In the rows, zero is written as 128.
One turn or mirror swaps these rows in pairs. Which row does each one swap with?
mesen: [128 129 159 130 107 159 114 146 124 148 115  71 146 103 135 131  99 139
 140]
Vogi: [153 113 151 107 128 128 139 159 131  92  73 137 106 111 165 153 127 146
 157]
rik: [138 129 136 115 148  99 113 150 136 152 103 149 143 121 172 145  89  95
 160]
zeguv: [133 145 131 123 178 133 145 142 117 107 120 161 140 132 139 161 151 163
 161]
Luku: [149 146 152 118  95 151 107 112 151 145 125  87 160 110 139 111 108 133
 137]
suk: [171 104 124 123 126 132 106 120 129 104  58 146 156 137 159 127 106 133
 179]
Dezam: [105 119 149 119 105 148 138 129 140  65  98 129 122 127 142 146 108 135
 154]
lef: [152 112 105 121 131 142 144 133 107 172 119 132 160 103 185 124 123 166
 184]
Kob: [153 129 123 126 106  85 136 130 165 131  91 134 140 101 138 133 135 144
 116]
ravom: [119 119  99 139 132 158 161 130 122 166 104 136 144 106 178 119 130 179
 137]
biguv: [144 118 100 150 149 167 138 148 110 162  92 136 153 148 158 122 119 181
 164]
siduz: [135 144 136 126 168 132 158 152 112 116 113 164 130 139 148 172 150 157
 161]
puzu: [107 124 166 122 103 156 139 124 140  79  95 128 125 122 130 154 106 131
 151]
zanu: [122 126 164 147  79 147 128 142 126 140 146 111 152 141 136 125 102 135
 122]
mup: [131 158 103 150 122 110 134 119 147  93 115 120 119 127 116 133 150 155
 140]
sof: [140  98 136 129  90 150 118  91 138 151 114  89 135 110 137 126 109 130
 135]
bukop: [137 116 100 135 138 126 132 154 138  87 115 122 124 141 171 138 102 123
 200]
mari: [127 117 119 112 149 105 140 147 124 145 134 136 136 140 158 139  92  87
 163]
rus: [167 121 121 113 133 146 141 110  96 129 117 120 137 142 102 151 150 113
 137]
fupod: [135 137 116 132 157 127 121 162 143  89 123 109 124 142 158 141 100 120
 189]
vev: [143 111 160 145 116 147 109 125  96 146 118  91 158  92 122 131  97 123
 148]
lomi: [147 158 127 152 133 108 133 129 119  97 110 113 120 107 108 135 149 165
 143]
kiv: [164 117 129 115 130 136 125 100  95 118 120 127 146 135 101 142 139 107
 133]
tadez: [116 126 179 127 131 155 106 133 113 150 125  98 136 109 163 116  93 143
 129]
zigam: [159 117 105 130 165 144 110 121 128 182 116 139 157 124 169 123 122 147
 171]
nefin: [144 115 158 122  94 129 119 137 129 157 113  79 163 136 142 122  93 121
 155]
Pezik: [132 136 129 124 173 133 149 143 122 113 114 166 152 144 156 161 152 167
 163]
dut: [108 125 165 124  96 141 133 133 138  76  92 140 119 133 148 147 115 129
 147]
Bivem: [125 145 178 122  92 132 123 150 140 147 103  99 155 123 146 127 100 120
 122]
noz: [180  98 107 120 135 135 118 128 125 101  67 149 159 123 158 134 106 125
 177]
duta: [112 130  89 147 137 143 130 131 112 169 106 137 171 135 165 112 132 175
 162]
fep: [128 128 160 116  87 152 100 106 116 150 130 112 147 101 143 106 119 135
 139]
kili: [136 121 113 122  97  91 158 119 138 147 107 127 135 114 142 150 142 124
 110]
Labon: [108 120 150 126 102 161 141 128 129  75  90 137 117 122 147 158 110 132
 158]
seb: [144 162 124 139 128 113 119 124 138 101 126 125 118 123 101 135 153 146
 136]
ropu: [125 138 103 140 133 119 173 146 114 176 102 143 169 142 171 134 121 153
 159]
kib: [110 129 134 111 144 127 139 122  92 114 114 169 102 149 132 135 143 126
 145]
Nipid: [147 141  90 134 122 131 141 134 133 189 100 137 177 137 139 110 134 149
 160]
rasu: [151 136 119 158 130 144 147 168 131 166 113 156 169 125 169 129 108 172
 164]
taboz: [133 122 163 141 104 173 108 133 115 137 106  88 134 140 124 120 104 150
 125]
Naro: [132 141 142 125 171 135 135 140 108 108 113 164 143 139 148 169 158 164
 154]
nol: [144 127  90 132 138 136 149 114 122 168 129 124 173 134 172 119 111 160
 182]
Vuvi: [125 124 101 131 141 145 123 161 125  82 119 122 129 145 173 120 111 113
 182]
bonob: [141 106  85 144 128 155 120 134 111 153 101 145 183 118 168 112 146 150
 150]

kili swaps with rik
tadez swaps with ravom
vev swaps with bonob
Pezik swaps with puzu
seb swaps with bukop

One turn or mirror swaps these rows in pairs. Which row does each one swap with?
Lufog: [112  93 131  66 157 184 125 123  95 128 108 155 148 121 165 125 146 204
  79 109 197 200 121 145 159 118]
sumut: [167 128 171  75 176 151  89 107  63 150 117 154 155 118 133  97 174 143
 116 108 153 178 137 120 139 126]
nugu: [146 118 148 107 181 164 115 110  67 168 113 114 115  93 150 117 121 185
  54 157 159 204 110 114 177 103]
kag: [131 150 195  88 175 155 103 115  92 144 111 144 142 105 157  97 119 176
 121 146 188 218 131 131 123 136]
muso: [162 123 154 109 154 150 120  47 122 134 134 181 132 129 127 130 155 144
  72 150 149 173 118 139 142 114]
bitil: [148 125 171 107 154 141 140  95 120 156 100 146 131  91 129 107 141 154
  59 156 179 165 103 143  84 112]
Zoko: [149 128 155 111 175 141 187 148 103 136  81 123 145 158 191 148 136 166
  84 125 172 193 124 136 147 126]
vuk: [125 108 167 105 141 142 120 153  92 127 126 165 142 124 172 146 122 164
  70 124 202 146 136  90 139 119]
Gote: [173 149 122  84 154 131 128  90  93 136 116 104 105 150 124 125 132 147
 105 139 150 213 104 138 175  90]
Sado: [133 106 142  95 138 166 139  92 137 136 130 177 131 102 184 151 151 138
  95 133 213 178 100 104 153  93]
fefi: [173 104 153 111 165 154 132 118  74 192 110 108 124 101 152  89 146 162
 104 139 204 148 126 162 171  90]
nelu: [145 112 164 126 171 172 119  89  96 147 103 133 123 113 130 138 104 172
  97 122 168 156 173 150 151 141]
nolu: [114  98 140  71 142 150 100 139 124 154 106 143  99 109 169 150 108 162
 105 155 161 154 116 130 150 110]
sekim: [153 148 117  88 188 146 131 122 128 157 113 119  93 121 188 110 161 133
  75 120 155 153 120 103 144 100]
vud: [137  95 128 111 149 155 126  91 145 142 114 164 117 119 145  76 151 153
  94 119 188 189  86 158 114 127]
Zira: [170 120 172  60 147 141  98 117  49 169  89 120 115 135 169 127 131 147
 108 143 176 187 118 121 144  82]
zemup: [166 129 137 116 157 155 146 149 148 141 106 130 144 111 177 144 154 124
 135 109 191 193 101 113 157 108]
bukug: [176 140 203  87 151 126 172 110 110 110 101 117 118 154 159 121 138 157
  75 120 175 173 107 127 127 125]
lumu: [173  96 165 133 126 131 117 126 106 153 134 120 133 124 154 128 142 142
  81 115 159 178 118 112 210 114]
bodi: [139 127 174  78 153 151 145 106  79 114 103  98 105 142 182 103 143 143
 103 140 194 141 109 153 118  96]
lis: [176 134 135 125 149 141 131  93 141 147 107 164 122 156 131 121 105 117
 100 122 181 185 103 112 130 142]
Givo: [118 114 139 117 130 151  97 101 125 153 101 175 109 124 183 121 131 174
  94 121 185 177 107 125 134  56]
Ludis: [132 120 167 118 147 139 103 141 133 117 120 107 124 162 162 100 174 146
  80 116 161 188 149 129 141 120]
nad: [155 134 128 118 144 172 132 105  71 185 136 163 120 144 170 128 152 175
 102 123 192 134 143 118 170 125]
Vovel: [131 139 125 120 143 116 112 127  73 145 130  99 133 135 137 144 118 165
 108 110 189 171  95 121 115 129]
Fet: [155 132 173  91 157 119 109 112  95 158 114 159 113 142 158 119 153 146
  66 101 200 187 110 146 205 143]
Pofo: [173  80 149 122 162 159 129 105  88 172 103 147 116 149 136  84 108 171
  96 165 191 165 130 135 132 122]
Gelar: [139 127 139  87 132 182 126 130 131 165  90 175 107 154 171 104 162 198
  94 107 169 214 121 138 149 111]
Pom: [128 111 117  74 142 178 112  76 107 127 128 161 143 130 137 120 140 185
  98 124 207 184 104 107 126 142]
bevi: [178 109 165  70 163 155 106 105  96 148  95 129 117 144 147  94 133 155
  83 155 133 203 111 148 185  86]
Baki: [151 107 136 100 138 173 166 129 128 131 103 142 117 119 210  76 148 156
  86 127 184 161 114 144 149 129]
Tusi: [153  88 173  91 154 172 117  92  79 178 140 169 104 127 161  94 114 172
  71 136 175 201 139 145 155  94]
pusu: [174 108 128  96 129 144 158 108  84 142 151 126 144 111 119 141 163 176
  98 137 149 164 103 104 128 111]
fis: [148 127 145 134 170 111 128  97  67 133  82 166  97 109 149 117 156 177
  71 124 164 179  93 126 184 105]
Pof: [146 110 141  68 160 162 154 128  95 120  81 177 130 127 184 133 138 148
  87 123 209 209 127 102 157 131]
zifat: [178 167 176  91 147 174 145  89 113 159 137 134 112 129 154  82 160 166
  83 107 169 188  86 118 161 120]
fofe: [139 119 125 104 168 127 149 138 101 130 104 104 116 150 187  84 123 177
  76 102 197 201 120 152 129 117]
rosov: [127  99 144  98 131 149 146 151  79 141 103 160 143 139 182 157 151 152
  94 148 149 188 139 112 169 144]
tama: [147 118 119 137 139 121 131 103  73 143 137 113 122 108 142 102 111 173
 109 142 169 192 104 173 171 104]
tuler: [168 124 154  97 144 168 141  99 155 118 130 147  95 123 168 111 169 155
  99 143 154 175 148 134 118  88]
duvo: [117 157 124 113 159 114 113 107 113 125 119 125 149 114 163 155 161 206
 113 122 179 186 129 138 131  99]
dafod: [163 117 132  95 113 134 124 131  98 139  92 167 147 120 174 134 177 176
 105  90 149 166  78 124 152 122]
rinol: [148 133 137 114 176 167 124  93  65 154  98 151 178 101 116 115 140 154
 109 135 183 178  99 166 131 129]
fem: [168 122 158 104 144 163 122  49 121 132 122 169 131 129 125 130 157 126
  66 140 155 160 124 129 147 121]
kasez: [116 126 144 128 140 143 144 109  70 182 114 102 163 157 154 137 125 157
 111 108 191 195  98 131 143 117]
kuval: [144 101 134 117 117 185 151 125 118 153 146 125 129 118 128 106 167 174
  67 121 148 172 124 145 131  93]
zos: [182 125 183 117 143 169 121  96  68 160 117 122 138 103 171 143 139 151
 118 117 175 151  77 122 139 144]
luz: [193 103 186  98 165 148 103 114 101 185  98 137 166 131 168 110 126 177
  93 133 180 162 129 109 113 109]
pimut: [109 116 133  80 189 137 139 150  92 135 100 145 102 124 172  87 154 184
  98 133 158 214 128 147 155 119]
git: [162 160 187  96 180 121 119 125 100 158  66 148 103 152 155 132 126 132
  99 116 164 158 126 143 154 105]
los: [157 112 189  92 140 150 170 141  98 131 128 141 100 126 134 137 138 155
  87 132 169 234 138 137 131 109]
Mapo: [126 138 129  97 158 187 157 135 112 162 133 123 123  93 132 128 136 193
 129 151 178 172 113 110 157  96]
simar: [114 163 113  96 145 125 108 114 102 115 122 114 151 115 153 144 165 177
 120 119 168 170 141 146 153  99]
Gove: [144 170 137 121 181 171 126  90 113 156 102 126 153 104 145  71 141 175
  96 131 151 182 128 162 171 127]
lodod: [145 127 143 115 173 157 119  87 104 175  93 144 161 103 164 152 123 125
  85 138 173 176  84 131 180  80]
lib: [115 157 114  97 156 113 110 105 104 120 136 130 145 116 151 145 165 185
 110 123 159 180 130 155 141  96]
sagi: [147 183 132  94 173 159 140  68 133 158 115 138 165 137 164 110 140 145
 120 122 181 193 104 142 142 112]
zovo: [138 153 160 124 185 150 128  86  64 138 135 120 134 104 154 120 170 191
 106 143 200 170 147 148 162 121]
kip: [148 172 148 132 116 110 156 131 100 140 111 146 153 123 158 109 137 184
 100 144 187 198 137 161 148 107]
vamim: [173 125 124 102 113 149 140 132 120 111 128 137 156 125 163 105 141 133
  87 119 141 207 104 150 124  87]
Posad: [158 128 186 108 165 171 138 125 142 147  86 121 108 120 178 109 104 137
  97 140 139 202 128 138 122 125]
Nim: [184 109 150  99 158 142 150 113 102 117 109 159 134 118 144  94 134 151
 117 133 229 157 160 122 166 104]
ronu: [181 102 135 104 148 133 142 108 134 155  86 143 138 120 144  96 114 146
 105 108 142 188 104  90 124 140]
zin: [123 124 137  86 155 186 162 121  96 119 132 143 140 131 174 153 125 122
 101 120 146 195 148 140 147  98]
Ped: [161 126 176  64 177 141  85  98 103 189  88 138 138 112 173 130 135 133
  82  94 165 192 135 135 139 108]
mizo: [145 127 176  98 163 143 132 126 115 146 107 133 165 127 139 133 112 181
 134 157 220 164 144 111 133 100]
danav: [147 107 186 131 150 150 127 150  70 163 124 125 150 119 141 122 154 187
 101 107 207 199 145 130 146 141]
viz: [105 118 156  97 169 173 109 109 136 164  73 129 124 115 171 134 134 164
 122  95 169 151  98 146 146 144]
gepin: [171 154 158  93 152 112 118  96  66 147  98 133 104 107 165 134 167 167
 133 126 160 168  88 139 173 106]
baza: [177 124 171 125 148 142 126  53 127 140 117 167 119 136 135 142 154 153
  67 154 152 179 116 126 137 109]

Zira swaps with Pof
Lufog swaps with bevi
baza swaps with duvo
zovo swaps with tuler
zin swaps with sumut
rosov swaps with Ped
zemup swaps with zos
simar swaps with fem
ronu swaps with kasez
nolu swaps with Fet

